T: several groups of rows, each row roughly a mix of its group's hidden directions:
T (139 x 10):
[[-67  30  35 -15  -1  11  13   0 -11 -30]
 [-28 -19  -9 -24  -7  -3  39 -50  46  13]
 [ 22 -57 -14  26  -5   8 -19   6  43  35]
 [ -3  16 -11 -25 -34 -23  31 -60  29 -11]
 [-23 -53  -2  31  52   9  31  -2   1   6]
 [ 36  32  23  11  42 -36  40  22   0  -9]
 [ 58 -13 -14  18 -48 -13  17  17   1 -32]
 [ 39  17  -5 -45 -10 -21 -30  11   9 -51]
 [  1  16  11 -33 -13  28 -67  33   2 -12]
 [ 21  11 -11 -41 -41   4 -49  30 -19 -23]
 [ 16 -31  20 -19 -12  30  62  17  31 -10]
 [ -8   2 -46  13  39  53  11   7  34  15]
 [-25   8   6  38   3  31 -26  58   7 -30]
 [ -7   5  22   8 -46   3  25   8   7 -68]
 [ 25 -17  11 -21  49 -43  31 -10 -36  -2]
 [ 23  20   4  29 -20  18  66 -11 -34   5]
 [ -5 -21  -6 -47  20  40  18  11  38  39]
 [  7  12  25   1  24  72   7  20 -10  31]
 [ 22 -23 -14  22 -47 -37  40  35  -2  -8]
 [  5 -23 -10  18  27  58   9  45  26 -17]
 [ -9 -23 -19 -53  -6  65  -3 -13   2   3]
 [ 22  11  27  -5  11 -58  44  11  36   3]
 [ 12  15 -15 -20 -25 -43  -4  68   7  -3]
 [ 26  22   4 -32  38 -26 -15 -52 -10 -29]
 [-37   5   9 -49   2  -7   5 -16 -59 -21]
 [ 31 -20  11  26  -2  11 -38  60 -26  12]
 [-30  59 -24  38  13   4  -5  -9 -38   6]
 [ -9   7 -31 -15 -27  -6  14   3 -72 -25]
 [-19 -55 -14  30   6 -20 -51  24   1  -7]
 [ 37 -19  22  44  50 -15  31  -1  17   9]
 [ 23 -15  10  31   7  35 -53 -24  31 -26]
 [ 11  28 -10 -22  11  44  50  27  13  36]
 [ 45 -52  19 -13   9  22  27  14 -10 -36]
 [ 14   9 -50 -21 -23  32  43  17  -5  35]
 [ -1 -12  53 -40  17  -8  11   7  56   4]
 [-28  26 -48  16  12  40  17 -18  40  12]
 [  9 -24  49 -14 -28   2  56  -8 -12  28]
 [ 58  11 -16 -28 -24  10 -28  31  20 -29]
 [  3 -31  35  18   2  51  45  17 -16  22]
 [-24 -26  16   8 -11  33  -5 -15  66  28]
 [ 56  32  30 -20 -14  25  -6  34   5 -26]
 [ 58  14 -22 -42  10  28  15  10  -8 -33]
 [-15  -8  25  23 -31  46  52 -19   8 -22]
 [ 29 -12 -37  -1  55  31   2  11 -31  27]
 [ 43 -29  -5 -18  21 -26 -21 -46 -38  -7]
 [-18 -33  -7   9  30  22  14 -68   8  20]
 [ 39 -63  26 -22  14  18  21  10  21  -7]
 [  6  27  -3  -8 -37   7 -30 -55 -39 -19]
 [-57 -42  17   3 -25   9 -10  44   9  -1]
 [-46   4  29  31 -31  19  -5 -13  52  -7]
 [-36  22 -31  63   4   9  -6 -25 -25   9]
 [-35 -38  12 -11  46  -1 -14 -32  39  21]
 [-10   7  18 -14  20  -2  23  -7 -35  72]
 [-11  17  19 -20 -19  71 -39   1  -1  12]
 [  6  11  17  62   8 -45 -15  -1  -1 -38]
 [-23   8  24  37 -31  28  29 -47 -29  -5]
 [  8  -7 -32 -39 -17 -43 -47  34   6   4]
 [ 34  17  38 -58   2  33  18  20   3   4]
 [-47 -22  56 -26  14  22 -11 -11  -8  26]
 [ 49  34  -3  49 -16  27  24  25  -3   4]
 [-33   5  31  -7 -39 -23  -2 -18  61   6]
 [  5 -18  15   0   4  42  42  61  16   0]
 [ -3  21 -11 -18 -21 -65 -28  35  -2  24]
 [ 32  11   2  16 -59  -3 -15  23 -36 -34]
 [  9  40  -2  56  37  19 -16   8  34  -8]
 [-36  21   1  15 -16  -4 -32  34  52 -32]
 [-41 -17  29 -14 -31  35 -41   2 -34  10]
 [ -2  33  69   2  34  15 -27  -3  -2 -13]
 [-10  -5  50   5 -15  47 -16  50   2  19]
 [ 55  34  -4  36 -25   7  12  31   0 -29]
 [ 15  10  20  -9  36   9  49 -50 -31   0]
 [-48 -40  -1  32 -13 -19  21 -34  32   0]
 [  3 -34  36  -1  27  -6  58  17 -35   7]
 [  8  30 -17 -43 -41  19   7 -30 -33  33]
 [-29  33   4 -15 -12 -22   6  46  30  48]
 [ 22  17  -6 -44  -1 -61  -1  13 -27  28]
 [-25  -2 -23  55  20   4 -16 -57 -10  -2]
 [-34  25  12   1 -16 -36 -46  38  33   3]
 [ -6  40 -60   8  12  -9  -6  44  23  12]
 [-52 -32  27 -27  -4  12 -41   6  30  12]
 [ 39  11   2 -43  14  -9  34  45  35   4]
 [ -2  61  34   4  15  23  24 -24  37  -6]
 [  5 -19 -43 -22   7  23  59  -7 -14  34]
 [ 11  43 -17 -54  19  38 -34   4   1   3]
 [-39 -12  31  62  24  18  10   1  -5 -26]
 [ 10  52  16 -22 -28  -7 -44  18 -24  31]
 [ 18  13  10  49  -8  67   0 -21 -13   7]
 [-10   3 -25  60   7   2  14 -28 -38 -37]
 [  1 -22  -5  20  -3   0  -6  11  53 -65]
 [ 21  22  52  49  19   9  16   9  29 -23]
 [ 16 -26  -8  -8 -17 -13  19  51 -61  -1]
 [-39  -1  31   4   7  26 -49  27  -6  42]
 [-10 -57   0 -11 -34 -39 -24 -27 -18 -18]
 [-22 -14  11 -12 -14  20 -61  17  36 -35]
 [  2 -45 -12  19   2 -32 -37  56 -11  -3]
 [ 51 -18  -5  13  37 -18  27 -27  35  24]
 [ 26  28  26 -41 -18  25  37   1  43  10]
 [-38  45 -32  25   0  29   4  41  22  -5]
 [-41  46  -1 -41 -27  13  14 -25 -20 -23]
 [  2 -13  29  39  16  16  45 -41  24 -29]
 [-10   6  14 -50 -38 -28 -27 -46   7 -14]
 [ 37  -5  38 -20 -15 -53  25  14 -10 -31]
 [ -7  -6  24   1  39 -66   2   6 -22  34]
 [ -9 -53  11  -7 -15   3 -50 -45  -3 -17]
 [ 32   4 -22  18  -4 -23  -4 -10   7 -75]
 [ 23  -2 -16  -2 -27   5  32 -30  36 -58]
 [-16  62  12   3   0  12  29  23 -46  15]
 [ 20 -35 -24  55 -15   8  -5  30 -42  -4]
 [-26  13  10  33   2  14 -41  62  -2 -20]
 [ 16  17  27  -4  34 -41  27  21 -19  50]
 [ 26  35 -23 -27 -47  18 -24 -26 -22 -28]
 [-16  38 -41   5  35   5  46   8   7  35]
 [ 37 -27   8   5  -4  18  19  -4 -46 -56]
 [ 44 -48  -8 -21  26  28  24   9  21 -30]
 [ 35 -22 -18   0  45  31   7  38 -40   5]
 [ 27 -10 -34  24 -31  -9 -44  49  12   7]
 [ 37 -30  17 -18   5  19  54  22 -36  10]
 [-14  19  20   2  11 -30 -13  38 -19  65]
 [-19  34  18 -64   5  14 -17 -38 -16  -2]
 [-16   9  30   9  27 -25 -13   2 -44  58]
 [-58 -37  -6 -20  16 -41   9  -9   2  29]
 [-25  31  18   5 -50 -33   7 -49  -8  -9]
 [ -7 -24  46  31   9 -24 -49 -12  14 -33]
 [ 32  35 -46 -47 -18  26  -1  21  -9   4]
 [  1  18 -22 -43  15 -62  27 -14 -13 -19]
 [ 51  18  12   9 -35  16 -33  31   2 -38]
 [ 16  -9  26  12  49 -47   0  35  34   2]
 [  1  18   7  37 -33  -1  58  17 -40   7]
 [ 19  -4 -28  66  21 -28  15 -11  30 -14]
 [-14   8 -35 -66   8   2 -44  11   9  11]
 [ 12  10 -21 -34 -29   6 -26  50  42 -23]
 [  5   1   0 -49 -15 -35  27   4  53  27]
 [-25  49  11  46   4  19  -4  -2 -26 -43]
 [-43 -11  39 -23  27  27  -3 -52  -5   0]
 [ 34 -11  -4 -25   7   4  -3 -18  19 -74]
 [  9  26   4 -53 -31 -18 -20 -41 -32  13]
 [ 39 -29 -43  33  -9  25 -19 -38  -6  18]
 [-18   6  28 -12 -31 -28 -13  50  45 -19]
 [ 51 -25   1 -21  13   5  34  18 -50 -16]]

the two rows of each list that fit no group, in list order (the others fit one group, some only roughly):
    Q373: [ 10 -37   7  16  35  47  21 -32 -16 -36]
    Q65: [  4 -35 -44  25  -8 -19 -16  46 -27  28]
    Q109: [  6   4 -19 -19  -4  26  54  20  53 -23]
    Q334: [ 53  14  27   8  45  -3  29   3 -38   5]
    Q697: [-21  -1  12  -6 -16 -64 -19  27  36  28]
    Q680: [-20  15 -10  54  -3 -48  26 -22 -29 -12]
    Q642: [-67  25  -5   1   2 -42 -11 -27 -18  13]
    Q673: [ -3  20   2 -48 -25  49  10  -4  -7  47]
    Q287: [ 21 -14  42  10  11  28  16  40 -53  11]
    Q919: [  2  -5 -57  39  -1  51   9  11 -23  -4]
    Q153: [-20  26  32   6  -1   7   8  74  13  18]
    Q209: [ 15   8  28 -68  -2  16 -45   7  11  -7]
 => Q65; Q642
    Q337: [  9 -36  27 -43 -33  41  22  -7 -24  15]
    Q226: [-25 -41  -1 -54 -22  21 -17  -9 -38  14]
    Q864: [-16  -9  -4 -15   8  39 -67 -39  -2  -3]
    Q271: [  0   9 -31  25  11  58  47 -15 -21 -12]
    Q902: [-40 -56  35  -4   0 -33  22 -20  -8  11]
    Q738: [ 4 45  4 41 36 -2 26 37 32  5]
    Q553: [ 50  -1  30 -21 -16  14 -35  47 -17 -16]
    Q554: [-24  13 -25  12  17  12  -8 -56  23  50]
    Q621: [-46  24  -1 -24 -56   0  22  27   2 -22]
    Q268: [-33 -11  16  24 -13 -29 -16   9  14 -68]
    Q424: [-10 -35  54  21  13  10  -6  15  -5  54]
    Q434: [ 13  48  26  -9 -23 -35 -35 -26 -35  -4]
    Q617: [-55 -27 -22  28 -14  17 -12  35  17  32]
    Q41: [  4  15   2 -39 -10 -60  -7 -27   8  44]
    Q95: [  3  -4   0  82   8  -3  33 -11   9   4]
 => Q553; Q268
    Q556: [-15  18  32 -53   6  18  12 -28  36 -35]
    Q340: [ -7 -34  40 -50   4  20  24 -37 -19   9]
    Q905: [ 29  -6 -34   2  -2   2  -4 -23  67 -33]
    Q62: [-43  38 -29  12 -48  -5  -1  27  -1 -29]
    Q660: [ 33 -33  26 -13 -18  -1  35 -34   2 -49]
    Q272: [  9   8 -15  51  18  -4  48 -31  38 -11]
    Q710: [-42  40 -26  39 -18  39   9  -7   5 -25]
    Q752: [ 17  32 -12  47  42  -5  12 -40   3 -29]
    Q473: [ 19 -31 -11 -15 -14 -15   0  54  56   5]
    Q777: [-16 -40  40  -6  27 -19 -22  51 -16  13]
    Q909: [ 41   5 -41 -43  19 -14  22  39  -3 -20]
    Q816: [-31  33  60   5   9  37  28  13   7  -5]
    Q37: [ 18  26 -12  -5 -18  -5  21  32 -53 -48]
    Q618: [  2  10  -4   7  36 -52 -51 -18  16 -28]
    Q169: [ 16 -17  25 -13   8 -26 -31  71 -11   5]
 => Q556; Q905
    Q986: [-22  10 -10   0  -6  18   1  62  52 -21]
    Q474: [ -3   2   2 -14 -37  24  -2  -3  60 -49]
    Q713: [  5 -19  37 -26  44 -12  33 -14 -49  -1]
    Q488: [ -3 -31 -32 -37  23  36  -9   0 -47  27]
    Q188: [ 42 -39  -3 -42   1  16 -11  45 -11 -24]
    Q395: [ 21 -15  -8 -12  17  26  -1  68  20 -37]
    Q319: [-12   2 -26 -29 -51  30 -51   2 -12  14]
    Q813: [ 45 -37   5  22  15   2  36  26 -40  21]
    Q783: [  3   5 -28 -79   1 -16   8 -17 -17  12]
    Q641: [  1  34 -33 -19  -4  35  20  56   2  28]
    Q342: [ 32  -7  28  24  30 -42  -3  36 -30  30]
    Q83: [-39 -35 -23 -18   0   9  41 -28   2  45]
    Q676: [ 26 -40 -14   1   4  46 -17 -23  52   2]
 => Q188; Q342
    Q171: [-36 -30  20  24  44 -28  37  -6   9 -28]
    Q308: [-15   4  50  50  27  37 -17  13  -1  17]
    Q38: [-11  34 -21  -6 -36 -21   4 -20  25 -60]
    Q270: [-35  -3  48  33 -22  24   9  41  -4  26]
    Q734: [ 13 -16 -53 -27  -2 -35 -18  19  49  -3]
    Q75: [-25  37 -29  43  -8 -34 -28 -32 -21   8]
    Q35: [-16 -22 -31  -4  38  17  -2  -2  58  36]
    Q925: [ 34  41 -22  11  21 -16 -31  26  40 -29]
    Q831: [ 12  27 -24  54  12  20  42  26  26  12]
    Q534: [ -9  -4 -26  24  -8 -12  25 -71   6  29]
    Q152: [ -2 -16 -19  20 -49  25  37  34 -40  -6]
 => Q75; Q534
    Q359: [-18 -46  27  15  50  -6 -38 -16 -21 -11]
    Q427: [  2  42 -27  52   3 -19 -35 -21 -13 -27]
    Q663: [ 52  57  -2 -20 -18  29   8  -9   3  21]
    Q575: [-18  26 -25  41  19   8 -50 -13 -42  -3]
    Q944: [  8 -14  27 -57  12  41  22 -39   0   9]
    Q953: [-35 -10  -8 -10  -9 -57  36 -21 -38   9]
    Q215: [  4  -3 -20 -45 -33  19  27 -59  -6  -6]
    Q729: [21  4 -8 60 -7 14 56  2 23  4]
    Q928: [ 15 -28  -3 -12 -11 -57 -41 -18 -40  -6]
    Q471: [-29  -4  47  32  -9 -12  48 -39   5  -2]
    Q755: [-19  42 -33  -6  -7 -11  16 -52  16  39]
    Q279: [-24 -16 -12 -46 -38  34 -32 -11  35 -10]
    Q490: [ 35  19  39  -9  10 -41 -10  42  21 -31]
    Q888: [ 15  15  18  54 -39 -25   6  30 -19 -32]
    Q740: [ 35 -39  15  -4  12  -7 -24  17  60 -22]
 => Q928; Q471
    Q436: [ 1 33 39  5 42 22 26 31 31 26]
    Q392: [-61 -12   7  19 -32  -1 -27   5  25  38]
    Q654: [ -1 -15 -42  45 -49  31 -14   5 -16 -18]
    Q533: [ 18 -18 -56 -11 -46  22 -20 -17 -31   0]
    Q249: [ -3 -13 -16  70 -16 -35  23 -15 -19 -15]
    Q765: [ 28 -19  33  10  16   9   1  39 -62  11]
    Q204: [ -4  28 -35 -38 -38  37 -21  36  -2 -13]
    Q63: [  0  18 -53   7  25   6 -15 -64  -4   5]
    Q579: [-30  -8 -27  36   2 -40  54  14   5  22]
    Q231: [-52  14 -21 -12 -40   5  27 -21  40 -17]
    Q605: [ 18 -41  -9 -14 -40   6  18 -19  38 -46]
 => Q204; Q605
    Q483: [  6  37   4  40  38 -33  -8  29  38 -17]
    Q327: [  4 -19 -51  -7   8  19  20  62  17  14]
    Q730: [-10  15  10  10  17 -22 -33 -34  37 -57]
    Q185: [  1 -45  -2 -53  16   7  -9 -45 -21  21]
    Q722: [-18  58  29  48  -1 -14 -18   4  21 -21]
    Q763: [  9  18 -14  -1 -36  16 -16  21 -72 -12]
    Q259: [ 12 -16  45   4 -23   7  34  40 -46 -16]
    Q278: [-37  22  46 -53   9  -4  -1  20 -16  23]
    Q491: [-25  25  15  20 -25   9   9  69 -24  11]
    Q938: [ -3 -27   7 -20 -43  -1 -35 -30 -46 -29]
    Q158: [ 13 -39 -36 -37 -40 -41  15 -12 -14   1]
    Q523: [-26  15  -5  32 -17  32   4  36  19 -57]
 => Q730; Q722
    Q550: [-10 -40  18 -21  35  19  17  -5   8  61]
    Q712: [ 17  -3 -24  11 -50  -2  51  18   6 -40]
    Q969: [ -2  73  12   1  13 -29  19   6  20 -30]
    Q52: [ -5  16 -21   2 -19 -19 -20 -35  36 -62]
    Q829: [-17 -14  28  38  -5  34  -7 -62 -14  16]
    Q393: [-42  33  -3  22 -31  43  -8 -23 -19 -31]
    Q908: [-38 -18 -31  29 -54  27 -18  22  10  -6]
    Q681: [-55  42  13  25 -31 -11 -29  13  23   1]
    Q484: [-26  33 -19  20 -22  16  28 -42  48   1]
    Q585: [-12  54   1   2 -33  36   3 -17  49  -1]
    Q569: [-47 -38 -24 -47   3  -4 -12  -2  19  35]
    Q791: [ 16   7  17   0 -33  -1  38  -1 -58 -41]
 => Q550; Q712
    Q922: [ -4 -21  23  16  24 -22 -61  18  -5  42]
    Q797: [-36 -58  -1  44  22 -20  11  -1  19 -11]
    Q397: [-37 -21  -5 -33   1 -40   4   5  -7  59]
    Q142: [  7   0  12  49   8  -4 -38  10  11 -62]
    Q258: [-23  53  16  -9 -41 -26 -34  19  18 -19]
    Q438: [-32 -20 -26  -7 -40  27  -4  13  59  -4]
    Q999: [-25  -9 -39  27  27  -4 -45 -19 -29  34]
    Q344: [ 40   7 -20 -26  -5 -17  40 -21 -49 -26]
    Q914: [-43  33  11  46 -20  10  -7 -27 -37  18]
    Q183: [-17  -2  -4 -26  15 -34 -41  12 -59 -22]
 => Q258; Q999
